Rows swapped in pairs by one turn or mirror: which row each one swaps with:
k_848: [  6  -7 -11   5  12 -28 -10  -6  33 -16 -37  39  20  14 -25  -5  34  -8
  -2]
k_386: [-13  14 -44 -20  44   9  -5  -5  38   5 -25  -1  34 -44 -30 -22  29 -45
  16]
k_625: [  2  -7 -25  -6  35  28 -23  25  34  -8 -10  21  20 -38 -24  16 -10 -23
   3]
k_192: [ -2 -11 -10  -6  27  10   1 -49   1 -14   9   3  -3 -24   0 -17  29  15
  37]
k_341: [-25   3  18   1  31  -9  12 -27  19  -1 -38  24  37 -17 -25  16   4  -5
  33]
k_952: [ 17   1 -14 -21  60  27  11   4  19   8 -15  -1  18  -3 -45 -40  -6 -20
   0]
k_137: [ 18 -12 -20  24   8  -7   9   0  10  35 -55   2  33 -29 -17  12  25  15
   2]
k_334: [  5 -35 -17  -5  29 -17  18 -18  37  20 -11 -51  14 -43 -16  -3   0 -12
  16]
k_788: [-16 -17 -21  20   8  31   4   8   2  22 -20   3 -10 -35 -10 -16  25  -1
 -14]
k_161: [-10  11 -29 -11  -3 -18 -25 -19  14  13  -3   0 -11 -11   8   2 -14   9
 -13]
k_700: [ -3  -9 -39 -14  15  11   7  12  39   4 -11 -19  26 -14 -49 -17  22  -9
 -32]
k_378: [ 20 -21 -26   3  24 -30   8   6  44  15  -4 -23  -3 -25 -30  -8   5 -34
  42]
k_312: [  1  -2  -8  -3  53  21   8  -1  43  12 -30   6  15   7 -50 -54  -2 -12
  13]
k_300: [ -4  -1   0  12  46  11  -3 -12  52  14 -38  -1   7  17 -44 -48   0   0
  15]
k_549: [  4  17 -21  -2  36  -3 -40 -18  28  14 -52  38  -1  -2 -12  -9  15  17
  21]
k_734: [ 21 -21 -25  20  35  30  -6 -15  15  19  -4   2   4 -43 -11 -35  34  10
 -21]
k_621: [ -3  12 -38 -24   9 -23 -12 -43  39 -14 -19   0  17   9 -10 -13  25   3
  35]
k_123: [-17 -15  12  13   6 -15 -14 -31  38  34 -31 -17  18   0 -26 -23  12  29
   6]
k_998: [  0  -6 -40  16  15  11 -19  28  39   7 -40  12  -6 -11 -25  20  -2   1
  -9]
k_453: [-13  -2 -41 -17  -1  19   8   5  33  10 -15 -33  14 -16 -38 -22  12   4
 -29]
k_738: [ 10 -23   5 -17  23  16 -16 -21  17  18  10 -20  43 -40 -11  22  14  -2
  -1]
k_565: [-21 -12 -19   8   8  24   8   5  -3  14 -10  -2 -13 -33 -19 -16  23   7
 -22]
k_186: [ 17   6 -34   2  58  18 -30 -26  47  -6 -15   9  23 -23 -24  -8  17  14
  50]
k_920: [-15   9   6   1  38  11   9 -38  26   7 -27  -9  42 -42 -30  19   1   4
  36]
k_850: [ 23   3 -24 -25  43  19  15   8  13  21   4 -14  22 -18 -37 -25 -12 -18
 -18]
k_471: [ 12 -16 -13  -7  37  -7  15 -21  36  21 -18 -53  20 -47  -7   9   7 -11
   0]
k_152: [ 25  -6 -24 -14  52  18  -9 -30  25   8  12 -12  23 -26 -15 -35   9  20
 -18]
k_214: [ 13  19  -8 -19   6 -16 -15 -26  12  16 -14  17  12  24  -5 -15  -7   3
  25]
k_66: [ 17 -17 -30  -7  45  27 -20  13  32  -6  -6   7  18 -42 -29  15  -3 -29
   1]
k_434: [ 16  -2 -17  -2   4 -23 -10  16  23  10 -10  12  -2   2 -22  -9  -5 -40
  48]
k_712: [-14  -4   7  18  30   9  -5 -12  55  26 -38  -2   7  16 -41 -43   6  -1
  16]
k_218: [ -6   7  -1 -18  32 -11  -1 -29  14  37 -48   0   5 -18   4   7  19  28
 -10]
k_45: [-26   9   7   1  37 -12   2 -26  21  -7 -38  18  30  -6 -22  27   3 -12
  31]
k_919: [ -5  -6  -3   1  38   5  -1 -42   9 -16  11  12  -6 -32 -10  -8  27  16
  41]
k_117: [ 13  10 -21 -17   2 -24 -21   4   4  15 -11  18   1  16 -17 -13  -3 -19
  39]
k_337: [-25  -4 -25  -8 -10  26   9  -2  18  20  -6 -25   4 -25 -24 -17  20   6
 -25]
k_950: [ 15  11 -29  -8  46  -3 -28 -10  29  10 -44  45   9 -16  -6 -16  19  19
  29]
k_181: [ 15 -10 -30  -2   4 -29 -11  12  27  13  -7   6   1   1 -27 -10  -1 -37
  45]
k_148: [ -8  -1  19  10   7 -17 -22 -32  33  33 -29 -18  22  -4 -17  -3  22  29
   1]
k_243: [-27   8  -8   4  17  -6 -11 -33  15  -8   3  16 -23 -30   0  10   1   2
  13]
k_149: [ 11   4  -5  -3  57  21   7   4  38  14 -29  10  12   0 -51 -54   5 -14
  17]
k_884: [ 10  -1 -30 -25   5 -22  -4 -45  31 -14  -4 -12  11   3 -14 -18  22  24
  33]
k_618: [ 15 -17 -24   9  31   3  17   6   7  36 -44   7  45 -44 -23  -5  33 -15
  14]
k_196: [ 19 -15 -33   3  15 -29  -5  11  37  13  -4 -16  -2 -17 -27  -6  -2 -35
  45]
k_63: [  9  -8 -14 -21  17 -11  13 -50  20 -16   3 -11   4 -12  -5 -14  32  26
  25]
k_187: [ 19 -15 -30  12  40   7   1   9  11  38 -38   0  48 -39 -31  -5  40 -16
   7]

k_312 swaps with k_181
k_952 swaps with k_117
k_700 swaps with k_621
k_434 swaps with k_149
k_186 swaps with k_998
k_337 swaps with k_63

